(in the rows, 128 means zero)
Each row of A is roughly a mix of the hidden directions of one of 4 groups.
A (164 x 13):
[[137  83 140 160 177 150 134 126 121 120 120 115 108]
 [137  81 138 103  91 144 153 119  93 144 118 127 128]
 [162 132 130 114 136 132 127 137 186  93 118 143 105]
 [121  97 191 121 128 121 157 152 117 111 126 127 126]
 [121 127 134 111 117 138  94  80 140 136  84 119 155]
 [134 132 141  85 101 152 131 150 112 108 176 138 127]
 [162 116  88 137 136 117 175  96 120 129 122 142 145]
 [160 142 147 175 143 130 136 122 162 117 155 132 100]
 [154  95 117 145 153  86 139 142 131  91 132 133 102]
 [100 129 101  89 111 144 131 117  93 112 116 112 164]
 [ 93 122 135 114  92 118 150 130 147 132 181 117 144]
 [167 130  85 119 139  98 103 100 116 125 107 110 115]
 [110 138 135 133 145 144 129 107  90 189 143 122 125]
 [153 132 149 112 105 112 111 135 112 104 164 166 158]
 [137 164 111 120 133  93 122 101 166 160 141 106 137]
 [127 153 122 118  65 150 117 102 112 134 128 153 132]
 [124 109 160 122 112 131 150 102 155 175 152 110 143]
 [125 120  82 129 149 104 148 125 113 133  97 109  85]
 [100  99 112 107 154 149  94 150 102 104 124 151 136]
 [130  71 152 109 124 137 166 125 132 133 149 105 142]
 [133 132 152 143 111 117 153 149  84  98  89 132 140]
 [160 136 180 128 101 133 141 113 148 118 140 156 152]
 [144 170 123 149 156 128  89 132 162 146 128 112 147]
 [132 121 120  96 126  90 179 108 128 107 152 112 126]
 [115 119 157 111 118 124 123 110 127 117 179  95 164]
 [127 164  87 120 176 142 147 117 151 133 120 124 144]
 [141 138 133 101 157 114 106 129  91 178 110 115 120]
 [133 136 129 133 112 160 152 111  94 155 170 115  99]
 [128 152 149 110 110 167 125 173 121 134 118  89 125]
 [137 170 138  99  99  97 154 134 149 141 156 132 141]
 [134 147  72 129  92 145 105 123 118 106 110 110 130]
 [173 101 116 135 150 166 141 151 151 127 103 140 138]
 [118 125 137 101 156 142  76 120 160 121 135 155 107]
 [117 125 153 120 156 141 131  99  79 130 166 134 149]
 [144 135 117 145 123 160 113 121 151 127  68 155 118]
 [ 77 133 110 125 154 148 121 173 134 102 129 134 125]
 [154 124 101 129 152 145  75 129 150 152 107 110 129]
 [141 109 135 132  76 160 115 158 117 104 114 117 104]
 [133 114  99 118 184 123  88 128 146 146 115 123 113]
 [132 100 131 160  96  99 125 173 106 124 127 136 103]
 [128 139 156 122 175 141 128 122  85 123 169 133 124]
 [128  88  96 134 143 122 127 125 153  87 149 162 138]
 [ 89 118 138 138 115 122  97 138 131 119 169 158 162]
 [ 97 143 171 113 101 116  96 138 116 149 144 102 115]
 [123 133 123 145 157 114 114 153 128 143 126 162  70]
 [146 179 150 119  93 147 116 151 139 157 117 129 134]
 [167 125 124 139 132 155  88 103  88 125 107 138 116]
 [114 159  92 162 100 121 151 126 100 155 129 148 124]
 [148 153 112 114 136 133 120  83 116 153 113  86 150]
 [145 134 133 110 179 134  79 125 141 119  98 120 126]
 [145 136  87 149 126 130 105 134  97 122  78 142 117]
 [160 137  98 146 145 133 113 108 109 114  79 152 138]
 [102 118 145 155 127 139 121 194 124 121 132 148 115]
 [162 127 140 142 132 150 117 153 161 159 167 103 136]
 [125 123 151 109 179 133  91 135 151  92 127 139 137]
 [137 149 138  91 103 140 140 144 156 104 126  80 139]
 [153  97 103 111 154  90 140  98 148 126 130 130 156]
 [106 122 127 129 156 156 111 123 173 127 142  86 152]
 [135 157 164 141  96 149 140 123 114 168 103 148 118]
 [132 121 107 125 138 128 101 112 151  81 100 149 166]
 [ 71 114 142  98 131 132 139 122 126 154 126 154 157]
 [ 98  97  92 118 101 144 113 141 127  90 108 137 149]
 [157 132 123  98 140 160 144  87 140 119 132 102 162]
 [162 146 102 116 123 156 119 123 136 127  70 137 117]
 [128 122 158 126  96 134 145  87 133 177 130 136 149]
 [101 136 109 123 152 157 121 135  92  85 150 111 147]
 [154 119 147 178 142 135 114 122 136 143 100 167 110]
 [116 159 125 139 109 102 144 108  96 128  78 119 150]
 [127 128 126 102 123 140 143  94 122 152 185  99 131]
 [157 163 139 103 110 113 143 109 153 140 131  82 133]
 [126 146 145 118 100  80 132 155 132 123 167 100 131]
 [136 156 113 162  66 141 125 113 127 145 116 125 128]
 [142 148 103 174 140 140 113 111 166 137 152 152 137]
 [104 149 178 113 137 116 126 164 143 131 106 102 113]
 [108  97 147 142 116  99 118 137  97 179 126 144 131]
 [132 133 111 130 112 113 126 144  89 166  90 128  89]
 [148  74 158 113 125 158 132 120 129 111 123 128 162]
 [ 99 132 148 102 106 115  96 120 153  98 126 117 168]
 [143  90 142 125 113 140  73 137 119 152 156 130 115]
 [100 123 168 158 112 149 121 165  96 146 129 137 116]
 [142 121 159 136 133 144 105 168 158 100 140  92 139]
 [ 99  82 136 132 130 140 107 140 125 127 131 183 126]
 [115 150 101 111 124  78 148 118 133 145 160 156 135]
 [106  99 112 142 150 141 101 142 122  75 143 126 149]
 [132 160 142 112 124 167 108 179 140 139 142 136 149]
 [162 132 173 163 115 119  99 138  99 146 130 132 117]
 [148 123 143 111 117 138 130 178  94  97 116  98 136]
 [131 149  89 150 156 158 176 135 130 137 136 140 113]
 [108 145 129 143 140 162 135 140 106 182 105 134 105]
 [122  98 172 100 114  88 126 114 136 104 131 110 143]
 [120 140  95  78 121 144 123 109 138 131  89 113 151]
 [147 111 145 126 128 156 148 129 168  88  99 102 126]
 [123 165 133 123 158 154 162 137 124 155 140 100  97]
 [147 127 130 139 180 127 104 128 117 140 108 179 130]
 [ 99 166 141 128 137 150 163 145 125 143 150 105  95]
 [151 150 120 103 181 146 133 116 151 136 108 102 141]
 [113 141 119  92 132 175 154 114 114 151 114  94 130]
 [176 127 106 148 156 151 141 135 114 158  99 138 112]
 [116  82 150 142 129 143 111  97 169 139 110 140 111]
 [129 135 129 124 124 131  84 111 116 147  71 153 113]
 [136 167 155  96 128 126 178 120 137 108 151 119 129]
 [107 139 124 144 136 111 142  87 115 186 133 141 118]
 [130 118 131 138 160  90 155 154 153 118 171 141 123]
 [138 117 127 143 106 156  90  97 166 161 111 121 130]
 [154 124 125 140 103  90 122 164  99 149 111 110 101]
 [117 119 125 113  78 139 110 122 127 159 110 120  81]
 [126 123 127 126 111 154 131 146 171  83  87 123 128]
 [129 140 111 128 148 111 147 155 146 140 167  76 133]
 [176 107 164 109 112 100 136 124 133 135 128 158 108]
 [118 166 119  99 106  96 130 117 117 161 164 121 145]
 [132 140 153  90 146 121 115 113  95 128  94 143 166]
 [109 100 124 174 123 126 120 142 103  90 158 120 144]
 [170 160 134 120 130 166 105 140 121 156 102 106 124]
 [ 91 132 146 149 174 143 128 128 108 121 170 130 141]
 [133 163 101 129 138 134 183 126 145 140 105 120 155]
 [145 123 168 144 165 129 108 154 141 153 131 161 106]
 [124 119  85 131 142  90 113  87 112 129 156 146 126]
 [113 127 111  93 117  95 168 101 145 108 145 104 136]
 [128 122 106 152 109 133 116 107 111  76 112 166 139]
 [122 122 108  95 124 126 144 162 117  97 156  83 122]
 [162 148  94 146 138 145 155 105  96 161 121 129 117]
 [140 102 157 144 156 110 134 158 120 162  94 111 110]
 [148 154 129 175 142 159 129 120 136 139 148 141  86]
 [129 149 113 102 134 107 159 110 154 156 125 101 169]
 [153 136  91 140 148 138 154 117 110 178 146 125 111]
 [171  95 156 155 107 104 128 127 138 120 141 156 109]
 [141 150 110 145  90 144  95 115 117 126  78 125 136]
 [129 130 125 117 137 142 111  74 153 160 145 156 153]
 [112 157 141 144  83 125 161 118  87 145 134 120 113]
 [158 139 144 130 124 102 128 128 150 184 105 130  98]
 [ 86 145 116 110 107  93 121 154 121 133 168 114 140]
 [107 118  94  90  97 138 122 118 138 132  87 127 156]
 [102 125 142 125 126  97 152 118  93 152 176 144 132]
 [123 131 116 132 168 117  92 170  97 141 119 109 109]
 [141 147 130  80  94 151 150 112 143 103 117 129 154]
 [112  89 128 108 123 117 114 125 177 114 106 151 155]
 [107 104 105 130 107 143 122  93 150 103 119 122 175]
 [164 118 109 146 133 141 119 141 136 190 141 117 116]
 [137 149 162 172 110 108 111 137 129 168 120 142 109]
 [154 121 138 147  81 111 155 144  99 101 147 129 110]
 [158 121 142 108  75 112 156  93 127 136 120 135 137]
 [118 147 121 126 137 107 151 175 102 105 155 136  93]
 [ 98 126 149 110 124 141 102 150 170  88 128 127 151]
 [ 96 114 133 154  99 104 125 152 109 135 159 150  94]
 [132 112 121 117 111 163  70 123 133 139 164 129 141]
 [121 138 178  95 117 160 116 127 133 125 141  87 131]
 [147 144 151 114 107 122 150 161  71 139 120 134 135]
 [ 94 115 152 100 137 121 131  75 156 124 129 131 151]
 [127 131 165 103 166 145 108 157 158 126 113 103 118]
 [138 117 154  92 137  94 121 122  96 174 116 125 138]
 [156 114 101 120 158 139 166 118 135 166 159 117 120]
 [122  93 129 124 142  62 109 124 125 139 145 136 114]
 [164 115 155 159 135 120 112 114 111 164 142 153 100]
 [ 78 139 101 121 144 134 124 137 133 117 120  90 166]
 [101 120 152 105 112 111 146 144  77 159 136 147 127]
 [ 84 127  87 139 146 166 101 138 119 110 122 121 141]
 [103 158 107 110 112 128 129 120  97 173 113  98 115]
 [123 138  96 149 116 138 115 128 131 116 147 177  84]
 [137 117 124 152 121 127 124 171 163  93 127 151  91]
 [152 117 142 138 133  86 109 159 121 169 112 126  98]
 [116 153 126 139 149 168 144 128 141  79 161 135 122]
 [137 119 128 174 122 120 121 129 119 153  73 140 102]
 [168 124 136 131 128 118 170  98  89 143 108 115 116]
 [105 136  70 113 134  91 133 121 118 136 116 107 106]]

Which two rows in each list fit none of the groups? Every other row fits one group, some only roughly. Give them in the order they come.
  * z951: [133  91 139 151 159 166 115 139 125 105 127 168 136]
  * z680: [ 74 149 130 167 132 129 127  94 123 145 142 129 110]
  * z436: [125 127 180 125 129 110 112 128  98 127 136 106  81]
  * z596: [124  89 124 143 143  91 115 148 130  86 153 103 123]
  * z890: [141 140 136 102 129  83 124 117 127 135 184 112 147]
  * z78: [121 117 111 121 111 149  98  75 169 123 130 133 144]
  * z833: [151 139 139  95 112 116  97 111 138 114 155 101 169]
  * z50: [114 121 142 134 114 158 126 127 132 183  83 142 141]
  * z823: [115 176 132 131 130 115  86 129 161 144 110 111 104]
  * z939: [125 151 142 108 130 162 116 146 131 170 161  94 117]
  * z154: [134 135 108 124 142 108 133 182 110 148 131 101  90]
  * z775: [105 131 110 146 158 131 133 163 157  91 112 160 118]

z680, z50
  * z910: [136 151 128  84 135 171 150 152 148 124 132  99 142]
  * z980: [110 111 117 136 155 163 150 110 105 162 117 167 121]
  * z959: [140  98 166 121 127 137 154 139  95  93 128 158 145]
  * z982: [120 105  89  98 128 116 148 111  96  84 120 130 127]
  * z622: [162  92 143 105 172 117 154 136 152 134 124 112 120]
  * z176: [154 113 144 157 108 159 147 119 135 138 164 165 146]
  * z406: [129 147  91 149 136 157 108 106 116 106  97 125 164]
  * z736: [184 122 118 133 141 109  98 143 156 116 109 108 111]
  * z391: [131 128  82 126 171 156 142 127 162 127 152 142 131]
  * z636: [181 108 129 136  97 150 149 107 101 137 111 129 143]
  * z589: [106 181 140 118 113 172 121 113 119 113 121 106 138]
  * z76: [130 112 119 131 131 148 130  94 169 147 178 142 147]
  * z962: [155 116 158 146 113 126 144  82 102 125 122 166 123]
  * z659: [157  92 100 154 139 121 135 119 131  95 170 141 127]
  * z516: [145 144 102 103 154 167 109 109 146 157 148 108 141]

z406, z659
  * z306: [110 158 134 108 180 120 155 127 139 107 100 110 120]
  * z566: [127  96  86 108 171 130 119 121 147 121 109 139 157]
  * z816: [132  86 123 120 132 110 140 161 179 137 139 136 152]
  * z359: [101 163  91 114 116 131 120 103 125 168 121 155 140]
  * z134: [127  93 113 114 129 120 124 139 155 163 184 124 132]
  * z794: [101  90 151 158 126 117 161 141 106 105 130 131  97]
  * z774: [ 65 121 134 127 117 114 165 128 113 144 154 133 124]
  * z145: [117 153 104 134 122 120  90  78 145 138  95 132 135]
  * z39: [120 157  88  79 115 139 109 151 122 116 113 116 143]
  * z101: [152 128 120 135 104 167  70 123 141 140 112 135 113]
  * z107: [155 123  83 112 163 139 105 153 110 100 125 118 142]
  * z227: [ 86 138  88 104 141 152 129 107 133 148 153 123 103]
  * z548: [150 112 120 114 114 108 117  93  87 156 113 105 154]

z566, z227
  * z854: [126 127 103 109 142 138 134  91 152 121 127 179 159]
  * z532: [133  89 149 106  87 145 135 159 142  96 120 127 115]
  * z316: [ 91 135 139 121 147 142 132 139 152 136 191 124 134]
  * z319: [130 137 114 117 109 120 114  79 120  91 117 138 171]
  * z348: [106 157  93 109 107 149 127 166 129 132  90 130 114]
  * z874: [111 131 112 110 108 162 157 114 149 110  79 146 127]
  * z895: [151  99 142 110 152 154 106 110 156 128 144 128 172]
  * z986: [144 164 118 103 165 152 102  96 126 128 113 101 139]
  * z948: [112 141 134 141  90 150  84 137 107 156 155 126 107]
  * z159: [127 169 155 130 119 115 153 155 107 124 160 166 126]
  * z792: [137 147 123 157 141 130 102 166 172 139 119 162 124]
  * z806: [162 119 173 132 130 122 144 122 105 140 133  81 107]
  * z341: [119 141 138 108 137 129 127 149 153 153 183 120  91]
  * z851: [118 177 127 116 121 122  80 150 133 141 110 106 107]
  * z431: [148  89 145 150 107 133 144 163 124 134 104 103  96]

z532, z316
  * z357: [129  97 137 113 150 156  99  88 140 130 113 165 142]
  * z338: [149 150 145 149 123 115 165 136 122 150 112 175 102]
  * z204: [ 98 104 102 147 161 113  89 140 139 142 123 122  95]
  * z810: [ 99 156 137 119 129 146 116 158 114 174 156 149 144]
  * z230: [123 115 144  85 134 122 168 116 108 118 133 108 172]
  * z373: [110 119 163 144 107 118 152 105 115 164  97 155 111]
  * z684: [152 119 130 174 112 158 115 108 147 105 127 153 157]
  * z380: [133 136 120 121 156 133 192 115 126 139 155 107 110]
  * z458: [137 132 132 154 108 145 115 159 101 181 127 135 101]
  * z43: [117  97 152 166 133 108 174 113 134 131 144 154 118]
  * z502: [130 144 102 167 117 132 154 116 106 101  96 163 133]
  * z705: [145 126 135  95 116  93 121 115 113 111 171  94 147]
  * z5: [131 140  88  92 152 132 159 121 172 120 124 113 133]
  * z68: [136 122 147 124  90  96 114  86  98 110 110 128 151]
  * z402: [130 148  93 127 163 164  87 138 103 132 144 134 129]

z204, z402
  * z210: [123 145 155 120  94 156 113 139 105 168 147  98 116]
  * z17: [141 134  97 141  98 119 128  95 136 118 114  81 159]
  * z203: [156  78 129 154 131 137 152 143  95 125 101 145 126]
  * z926: [136 128 138  80 111  93 155 141 163 128 101 132 133]
  * z928: [115 121 136  85  99 146 141  95 118 125 154 156 156]
  * z779: [161 123 155 141 133 112 132 150  89 118 154 147  90]
  * z826: [120 107 134 136 143  94 125 178 158 162 135 135 113]
  * z471: [157 162  92 109 149 131  90 158 119 119 133 111 129]
  * z912: [139 153  93 123 165  89 158 155 129 128 141 126 144]
  * z129: [107 116 169 151 132 120 153 116 144  81 126 158 129]
  * z314: [135 121 171 171 100 134 149 124 147 165 131 135 126]
  * z953: [ 76 140 136 143 109 121 136 137  98 109  97 157 142]
  * z177: [122 127 114 115 127 116 123 167 163  93 160 154 156]
  * z272: [122 123  89 163 135 152  91 108  97 135 122 109 147]

z912, z953
  * z427: [162 109 159 163 147 105 126 108 113 143 132 102 101]
  * z7: [138 141 121 130  98 117 163  93 118 148  83 127 102]
  * z421: [110 146 174 118 128  97 112 132 106 169 122 104 136]
  * z633: [131 130 154  94 125 150 109 146 168 151 135  95 153]
  * z843: [ 99 118 146 152 118 114 158 111 104 161 142 169 123]
  * z344: [141  85 129 148 155 149  84 104 112 116 137 119 144]
  * z444: [ 96 144 103 115 132 116 128 149 133  78 121  90 112]
  * z303: [101 128 108 163 115 121 128 177 126 146 140 158 105]
  * z904: [189 107 147 145 154 116 130 111 123 109 127 108 109]
  * z537: [122 103  93 166 115 142 127 179 121 138 130 117 109]
  * z954: [153 137 127 121 164  97 113 128 131 134  68 126 134]

z421, z537
  * z343: [122 174 133 139 171 153 135 128 162 137 141 116 104]
  * z852: [104 122 112 155 140 120 103 122 101 153  80 151 144]
  * z112: [ 85 102 127  91 130 135 122 113 115 132 119 142 176]
  * z840: [128 169 125 139 160 158 130 125 100 138 117 116  83]
  * z35: [138  90 131 122 156 150 101 108 167 147 153 147 134]
  * z429: [135 152 104 122 113 120 117 159  90  99  89 108 122]
  * z507: [139 125 121 132 178 126 103 158 138 129 151 159  95]
  * z15: [ 99 116 131 149 114 122 170 167 137 139 155 137  97]
  * z681: [118  97 141  96 161 131 114 138 153  96 139 166 134]
  * z629: [134 157 114 114 113 147 132  88 161 109 107  88 132]
  * z400: [ 82 163 133  96 133 125 136 113 152 104 138 102 145]
  * z40: [105 147 143 151 135 117 126 100 187 135 142 104 135]
  * z503: [148 121 144 138  83 156 134 136 140 158 169 128 107]

z852, z629
  * z889: [124 143  99 132 154  82 130 136 124 156 140  90 103]
  * z635: [132 122 102 108 185 125 100 129 105 113 106 143 147]
  * z551: [125 113 149 101 102 134 160  98 104 166 132 138 154]
  * z183: [145  98 141 109  91 114 124 104 116 159 166 109 141]
  * z69: [104 135 145 128 144 111 142 180 165 131 125 146  99]
  * z534: [138  97 119 148 168 134 143 114 166 132 162 128 154]
  * z692: [165  95 131 157 105 111 155 138 124 137 112  93 108]
  * z354: [130 110 109 141 150  85 135 127 106 153 148 142  84]
  * z562: [155 144 113 111 110 143 101 128 165  88 124  97 112]
  * z561: [120 107 108 132 113 128 139 104 141  84  78 126 108]
  * z733: [124 121  87 108 149 171 101 106 121 138 109 151 144]
  * z175: [137  94 147 158 157  95 125 104 122 129 171 131 135]
  * z398: [125 105 165 104 107 120 155  97 110 137 146 160 150]
  * z362: [143 137 117 112  74 151 134 144  92 104 142 144 142]

z692, z562
  * z911: [116 127 174 127 153 115 112 106 165 165 120 115 139]
  * z476: [ 90 151 117 113  97 144 108 173 147 115 113 137 139]
  * z25: [121 124 142 151  78 129 111 113  90  95 115 151 133]
  * z466: [137 145 145 100 152 118 148 168 111 115 174 122 140]
  * z946: [154 139 144 148  93  92 144 137 152 163 151 128 111]
  * z517: [124 152 124 150 117 132 100  87 148 118  99 147 167]
  * z442: [135 142 115  96  87 138 118 110 129 132  92 106 167]
  * z934: [124 123 111 123 163 162 136 153 175  97 127 141 138]
  * z717: [125  80 128 153 167 112 157 106 147 138 116 118 142]
  * z709: [100  85 146 128 107 143 140 101 112  91 110 109 138]
  * z585: [123 126  94 152 154 133  97 168 134 157 136 155 111]
  * z564: [136 116 128 166 145 113 112 157 138  83 158 104 123]

z946, z442
